(in the rows, 100 means zero)
The rows of R fall into 4 groups, and each row is roughly a mix of its group's hidden directions.
R:
0: 129 115 124 153  79  89  92 115 108 107  87
1: 100 101  96  99 116 104 123 117 108 149  55
2: 114  87 137 119 104  81  96 115  99 151  83
3: 112  77  89 105 124  71 123 145  97  73  96
4:  41 106 119 130 109  80  97 104 114  99  86
5: 110  60  94  92  96 120  87 131 110 112  55
6:  98  76  62  88  90 120  84 109  89  94 149
7:  97  72  76 108  90  61  97  98  65 137 100
8:  86 136 116  94  70 143 114 109 122  85 109
9:  74 127 141 118  81  96  70 105 110  86  76
10:  96 102 118 117  65 141 107 126  85 134  99
11:  91  77 105 113  65  88  95 145  87  65 100
12: 130  72  94 101  97  54 108 128 112 123  83
13: 125 102 108  76 120 129  98 110  96 152  84
14: 133  75  99  84 103  95  94 124  81 149  85
15: 105  82 117  72 120  95 117  44 113  92 112
16:  92  70  93  76  80 109 105 155 116  87  95
17:  83 110 115  95  81 162 101 112 124  98 102
18:  93  71 104 110  67  98  89 127  75  59 117
19:  88  76  97  82 124  99 117  86 131  55  76
20:  98  66  98 106  58 113 101 114  54 103 108
21:  59 110 121 101 110 123 110  59  89  75 115
22:  90 120  88  84 110  95 127 114  90  89 158
23: 101  90 120 106  97 123  80 131  82 125  53
24: 100  77  60  73  68  77  98 106  83 105 129
25: 114 121 116 145 112  57 100 122 116 104  96
26: 102  97 142  90  72  74 119  67 128  95 107
27:  91 141 120 100 103 117  96 118 150  86  92
28:  95 109  69  92 104  62 119 109 138 126  77
29: 102 125 128 157  83  76 102 100 106  96 107
30:  94  94 129 111  51 135 117  96 111 122 104
31: 100  89 100 117 123  98 115 111  77  65 151
32: 100 100  62 103 153 109  76 120  88 106  88
33: 125  94  96 121 117  53  98 135 120 101  80
34:  77  99  78  77  62 130  95  79  81  87 127
35: 119 129 137 125 101  73  97  94 120 132  85
36:  83  83  52 111  85 142  97  78 105 100 104
37: 136 105  75  87  74 148  98  84  96  86 101
38:  85 105  58 111  71 107  85 134  79  73 103
39: 103 101 105 144 125  77 146  94 113 108  91
40: 102  59 104  94 146  97  67 112 100 113  82
41: 100 139 110 106 138  99  96 110 138 127  84
42:  94 109  61  97 134 135  85 125  73 100  98
43:  87 107  76  88 137  78  70 112 128  71  89
44:  90 101  50  65  74 104  91 126 116  92 100
45: 113 102 120 112 124  55 130  83 116 120 121
46:  91 135 140 125  93  87 110  87  98 113  63
47:  91 121 121 111 104 148  84  69 116 124 115
48:  87  73  94  66  78 144  97  79  75  99  97
49:  86 113  79  86 127 135  88  93 138  69 100
50:  97  97  80 118 124 100 117 100 124 151  71
51:  89  83 124  85  55 111  91  83  59  85  93
52: 141  94 103  94 109 133  83 122  99 126  65
53: 146 114  87  57 117  87 117 111 112 108 116
54:  83  76 133  96  82  80  94  77  89 141  76
55:  76 112 110  94  76 153  98  68  86  91 111
56: 120 119 122  94 157 132 102 103 103 106  92
57:  86  86  96  72  75 131  61 104  72  79 107
58: 112 100 118 105 108  58 108  91 120 152  88
59:  58  97 125 110  78  92  51 104  97 105  87
60: 121  99 112 118 130  84 110  87  74 117  52
61: 112  89  77  86 143 115 113 136 129 106 114
62:  96 122 113 128 126  56  97 107  82 118 129
63: 141 105  60  90 110 121 136  93 111  91 111
64:  98 144 116 128 122  79 108  74 108  87 127
65: 104 115 134 120 113  80 149  97 108  86  75
66: 116  81 149  99  71 114 126  73  97 105 109
67:  91 103  48  65  83  94  97 122 122  87 108
68: 102  98 103  94 145  83  65 140  97  93  82
69:  91  85  83  97  75 148 121  63 103 103 116
70: 109  92  82 125 151 103 119  87 105 136  93
71:  69  97 145 108  83  79  66 111  88  95  80
72:  56 119  98 136 105 100  70  96 124 121 105
73:  79 104  99 102 148  90  78  99  58  86 119
74:  84  83 115 104  54 125 102  87 143  93 102
75:  86 135 144 118 103 120 104  69 112 116  92
76: 119  86 110 114 125  47 124  83 113  95 118
77:  72  96 125 100 126  47 100 120 105 117 101
78: 117 121 117 150  87  82 100 115 130  87  83
79:  78 118 108 105 111 139  98  78 117  53  90
80:  89 126 128 124 108 123  93  56 121 119 101
81: 117  49  64 112 104 100  76 122 105  86  96
82: 110 109  77  97 122  89 105 150 124  81 129
83: 102  83  54  81 103 126  89 121 119 120 129
84: 139  94  68  75  83 141 101  85  90  96 110
85:  98 109 138  90  92  81 115  67 147 104 101
86:  81  98  72  88  74 101 111  79 122  53 120
87:  57  81  87  58 101 114 112  75  90  82 111
88: 102  89  91  78 122  83 139 137  80  81 123
89: 107  80  64  71 116 127  91 108 118 102 139
90:  61 106  78  96  91  80 108  89 114  53 122
91: 127  59 102  71  80  99 109 105  64  79  90
92: 107  55 110  93 144  96  71 109  92 112  84
93:  58 104 121 136  84 113  65  87  96 111  91
94:  86 114  53  96 137 103  74 128  93  94  93
95: 116  72  84  96 135 104 114 150 115  98  89
96: 105 105  68 116 102  47 103  86  93  77 126
97: 116 124 135 130  86 140  94  82  87 118 101
98: 119  93 125  81 105 107 126 111  60  58 101
99: 119  56 109  97  91 116  81 111  64 110  68
100: 103  89 115  96  83  42 112  65 116  99 105
101:  99  96 123 108 105 120  82 132  84 129  54
102:  86  77  98  69  78 124  62 103  66  88 110
103:  90 111 115  93  69 132  71  57 106 120  94
104:  76 105  63  64  73 135  89 108 104  85 100
105: 124  73 105  87 107 112  86 128  81 136  64
106: 109  78  51 105 111  53 108 107 103  91 107
107: 102  72  98 113  72  45  99  95  83 122  98
108:  96  94  80  89  85  43 124  87  83 104  76
109: 114 111 126 116 103  58 103  95 124 141  83
110:  94 122 105  92  74  83  81  96 149 113  67
111:  87 124 125 101  66 127  76  67 101 122  87
112: 111  86 104  88 124  66 101  58 129  71 101
113:  84 137 109 103  75 112  85  53 102 119 119
114:  96  70 108  82  79  98 109 153  99  78  78
115: 102  90 128 148  74  67 104 111 105  93  80
116:  61 128  93 132 117  97  87  95 135 123 108
117:  93 127  65  74  87  79 103 118 121  98 139
118:  96  75  57  98 110 126  87 110  76  86 136
119:  84  79 119  86  61 100 106  69 138  83 109
120:  87 114 103  61 122  73  79 138 106  88 121
121:  86 130 120 115  93 129  87  56 113 124 111
122: 121 125 116 132 126  69 112  82 110 104 132
123:  87 133 119 101 108 139  98 119 138 123  91
124: 121  89 120  91 125  85 116 128 100  91  49
125: 103 118 143 114 137 129 103  91 100 121  77
126: 111  64  93  87  98 119  92 141 110 110  60
127: 113  91 125 112  56 110 129  91  67 121 111
128:  65 101 121 128  84 105  51  94  93 119  99
129:  82  74 114  86 115  63  72 121  78 124 118
130: 110  80 106 104  62 112 117 102  46  97 115
131:  96  87 127 111  43  91 117  80 120 111 105
132:  98 102 114  90 135 104 110  75 115 155  96
133:  88 150 107 103 128 137  95  83 107  95 119
134:  99  67  82  90 115  45  91  78  85 111 100
135:  82  69  64  99 131  97 101 112  81 108 138
136: 106  90 110 104 107  58 109  89 119 154  89
137: 133  97  73  89  61  91 113 114 139 111  97
138: 115 107 120  66 126  83 102 133  75  76 124
139: 102  89  62 105 110 113  85 127 129  94 144
140:  95 122 113 123 119 100 117 101 120 143  61
141: 100 102  96  95 145  68  67 130 108  90  82
142: 109  54 103  81  81  74 127  91  91 106  68
143: 100  98  81 115 131  69 137 123  88  87 130
144: 137  70 113  68  82  97 105 108  64  81  92
145:  85 119  93  99  71  95  74  91 147 117  72
146:  94 142 129 142  75 112  97  96  98 116 111
147:  94 124 120 111  84 142 110  57 102  91 120
148: 102  80 144  91 124 102  90  87 144 115  87
149: 110  73 128  91 144 123  87  85 130 105  87
150: 108 130  94  83 134 109 109  69 120 140  95
151:  99 128 105 128  88 100  64  88 131 137  97
152:  72 131 120 122  85 100 116 100  93  86 147
153:  95 102 125  59 104  61  71 128  97 108 105
154: 109 144 140  69  88  95  87 108 115  87  84
155:  99  94  94 121  89  44 111  80  73  77  94
156: 110 109  98  59  71 128  55  95  95 108 106
One row of each group comes first, with its name. Which group is each row after those in?
 80 131  78  81  78 150  83 111 104  99  99
(31)
107  65  73  73  87 117  90 142 105 112  80
(53)
 88 131  88  79 128  91  78 134 116  86 132
(17)
109  49 104  95 105 146 100  79  83  97 104
(20)

105  96  64 127  84 147 108  68 106 105  98
(17)
 62  82 113 134 127  65 123 109  96 102  97
(17)
 95  79 109  93  87 107  86 136  82 133  57
(31)
111 113 103 102 131 109 103 104 139 135  61
(53)
122 126 128 122  85  93 122 119  67 130 100
(20)
 94  60 108  99 108  96  88 117  47  86 120
(17)
 91  75  74  82 117 128 116 132 119 107 135
(53)
112  77 104  69 108  89 121 148  85  80  78
(53)
 98 114 143  89  98 155  86  88  96 105 101
(53)
 52  94 115 105 111  72  62 120  96 112 111
(17)
101  61  93 104  53 103 108  92  62  91 114
(20)
 97 112 107  84  68 117  72  77 120 128  64
(53)
 95 115 102  80 110 142 109  76 130  62 111
(20)
116  92 145 136 125  73 111  87  90 114  96
(31)
